In the rows, 128 means zero.
X: a few groups of rows, each row roughly a mix of its group's hidden directions:
X (124 x 10):
[[171 146 124 110  63 136  92 110  98 149]
 [128 168  70 133 119 154  90 151  83 133]
 [108  86 102 139 189  94 138 132 170 115]
 [127 168 117 165  69 127  92 136 144  88]
 [175 154  77 116  87 105 130 170 135 117]
 [102 165 157  59 103 130 145 145 123 157]
 [122 164 156 103  76 153 164  98 115 165]
 [144 134 156  65  78 150 158 134 112 151]
 [114 139  68 149 163  82 107 154 129  96]
 [143 154 189 160 127  97 169  99 148 117]
 [106 198 113  86  89 136 118 151 136 120]
 [ 97 198 152 117 145 154 167 109 147 123]
 [ 63 106 139 121  92 180 110 115 106 127]
 [150 143 181 128 104 142 198 119 132 149]
 [138 124  59 111 159 106 108 178 113 135]
 [ 98  91 173 118 151 148  70 100 141 141]
 [185  81 153 111 130 119 175 154 138 148]
 [198 148  93 138 133 103 114 165 156 143]
 [156 131 163 135  57 166  95 133 139 136]
 [168  89 103 118 170 140  98 174 160 118]
 [193 100 146  94 130 118 159 145 171 137]
 [103  76 191 123 138 131 147 102  96 145]
 [158 107 154 112  72 177 142 141 137 167]
 [149 132 147 158  69 172  85 127 107 146]
 [ 81  88 130 139 180 110 176 144 147 125]
 [132 177 127  94  58 128  94 130 117 129]
 [121  79 106  89  77 133 153 128 174 122]
 [111 152  51 105 173 118 143 128 138 124]
 [ 80  88 119 137 177  82 115 131 141  99]
 [138 161 145 132 156 108 210 121 134 147]
 [158 136 151 156  71 178  94 124 105 125]
 [ 99 101 156 122 194 174 135 152 144 130]
 [129  97 149  88 174 116 173 153 143 169]
 [112 201 128  78 108 129 122 123 144 160]
 [ 98  72 126  88 172  94 158 134 138 125]
 [ 89 112 100 143 173  71 135 146 138  93]
 [129 111 121 168  84 108  80  86 110  94]
 [109 131 167 194 109  99 126  93  95 137]
 [ 80  92 153 123 189 128 111 106 159 137]
 [173 168 134  85  96 126 133 135 124 184]
 [173 144 170 124 106 108 111 124  62 114]
 [139 150 153 100 145 120 188 139 148 185]
 [110  86 116 183 142 113  95 154 130  80]
 [148 177 156  77 109 126 130 113 163 170]
 [151 141  84 118 161  66 167 145 127 113]
 [155 127 103 111 102 119 175 194 112 106]
 [121 200 138  82 102 139 139 127 127 165]
 [149 104 150 107 115 199 100 113 148 163]
 [175 183 152 135  95 140 143 104 166 150]
 [ 93  60 153 114 133 121 113  93 139  89]
 [ 88 147 111  89 143  83 183 145 149 129]
 [107 152 105 154 189 101 120 120 180 144]
 [119 149 125 137 165  77 192 117 155 111]
 [161 163 174 109 114 168 165 130 170 137]
 [145 105 112 154 141 128  50 102 160 124]
 [136 179 145 129  61 146  91 111 123 108]
 [131 103  79 120 174 127  89 167 144  91]
 [167 176 125  70 105 161 138 125 138 157]
 [158 135 121  83 130 120 202 147 132 158]
 [100  75 128 153 158 130  84 101 172 136]
 [112 160 145 181 143 106 114 119 139  62]
 [ 74 170  96 107 137  92 169 126 143 108]
 [ 94  86  98 122 179  79 144 126 109 147]
 [142 168 150  89 110 174 157 170 107 150]
 [ 77 134 102 151 145 127 134 173  68 121]
 [142  83 119 177 138 145 156 157 102  80]
 [121 135 143 171 140  86 106  98 180  88]
 [125 136 164 163 152 105 194  94 135 104]
 [165 150  57 106 157 101 127 155 134 138]
 [130 144 168 128  78 174  89 113  88 127]
 [ 97  90 169 122 175 158 133 127 117 178]
 [108 167  88 114 175  95 168 145  98 125]
 [167 108 159 143  88 112 145 142 167  75]
 [167  84 175 153 114 136 170 106 118  98]
 [ 78 167 137 137 145 111 187 157 112 149]
 [ 67 146 161  93 161 123 158 105 140 156]
 [ 55 102 123 177 139 158 124 135 119 114]
 [134 200 131 104  72 142 125 122 108 143]
 [131 164  61 109 117 120 101 179 122 139]
 [125 172 178 170 120  96 148  83 119 123]
 [156 110 109 153 169 131  76 163 152  89]
 [100  66 160 124 186 144 137 145 138 123]
 [124 196 121  77  85 125 137 145 128 145]
 [161 176 180 133  86 156 140 105 136 148]
 [156  72 175 111  98 170 113 119 118 145]
 [ 92 155 131 160 118  87  78  99 113  92]
 [106 115 106 168  87  87 131 136 129  68]
 [148 173 162 127  59 138 134  94 115 134]
 [161 107 158 147  81 112 138  90  76 145]
 [180 108 135 163 136 116  88 153 156  82]
 [131 126 110 134 139  78 171 156  73  95]
 [127  60 107 167 153  94 131 127 136  91]
 [105  74 114 161 174 162 107 122 162 141]
 [186 137 150 129  77 162 107 145 155 105]
 [125 118 201 116 155 135 107 111 108 177]
 [117 154 103 121  81 179  85 143 122  91]
 [124 105 199 152 127 160 163 112  99 147]
 [ 98 116  88 141 106 201 127 141 104 105]
 [165 128 104 133 115 148  67 158 143  79]
 [ 88 205 138 116 119 143 149  94 118 121]
 [ 67 137 142 161  97  97  96 106 155 104]
 [153  98 169 105 173 137 150 101 140 179]
 [136 156  91 114  78 157  68 148 123 134]
 [139 213 149 102 107 140 115 117 115 146]
 [181 170 158 111  91 141 131 138  80 126]
 [144  91 140 117 124 125 168 163 183  83]
 [168 164 105 151  71 122 157 131  89 117]
 [133  78 105 145 183  82 105 113 112 110]
 [ 91  65 123 119 151 101 108 151 154  89]
 [130  72 105 114 151 113  61 126 146 112]
 [ 95  77 161 159 154 135  89 105 158 147]
 [121  82 158 186 125 170  92 125 145 125]
 [ 75 103 144 129 141  92  76  84 121 123]
 [178 171 161  87  81 135 139 130 130 147]
 [172 119 122 123  91 105 157 142 197 124]
 [171 125 126 163 116 128  70 147 142  76]
 [168 159 166 135 119  71 153  90 136 113]
 [100 142 139 110 111 183 103 106 179 163]
 [132 130 138 104 146  77 175 125 191 131]
 [104 144 102  77 152 131  91  90  80 133]
 [ 87 115 125  98  97 171 126 158  73 146]
 [204 151 150 126 100 139 102 134 158 104]
 [168 131  74 166 133 132 154 170 130  92]
 [162 139 164 104  93 189 102 116 133 156]]
which group is each row in? (one row of each group first):
[ 83 122  87 124 178  95 168 140 152 137]  (133)
[104  84 139 163 184 125 177 117 122 116]  (124)
[147 142 159 117  99 193 136 131 133 182]  (93)
[132 157  78 142 105 161 103 147  70 114]  (91)

[167 163 117 115 108 175 144 189 113 125]  (124)
[ 83 172 136 164 161 100 150  90 142 107]  (91)
[126 210 136 107  94 150 145 138 109 135]  (133)
[ 56 160 138 112 128 159 137 150 124  85]  (124)
[ 91 189 126 125 151 123 182  92 123 134]  (91)
[142 130 179 133 114  92 193 108 154 119]  (93)
[130  51 121 135 153 103  92 140 154 107]  (124)
[176 141  76 129 101 136 106 181 105 130]  (91)
[136 172 153  97 147 117 171  91 125 178]  (93)
[ 95  73 148 161 103 139  83 107 112 101]  (133)
[ 95  82 149 163 123 153  99 124 105  73]  (124)
[134  69 115 145 151 123  60 130 120 104]  (91)
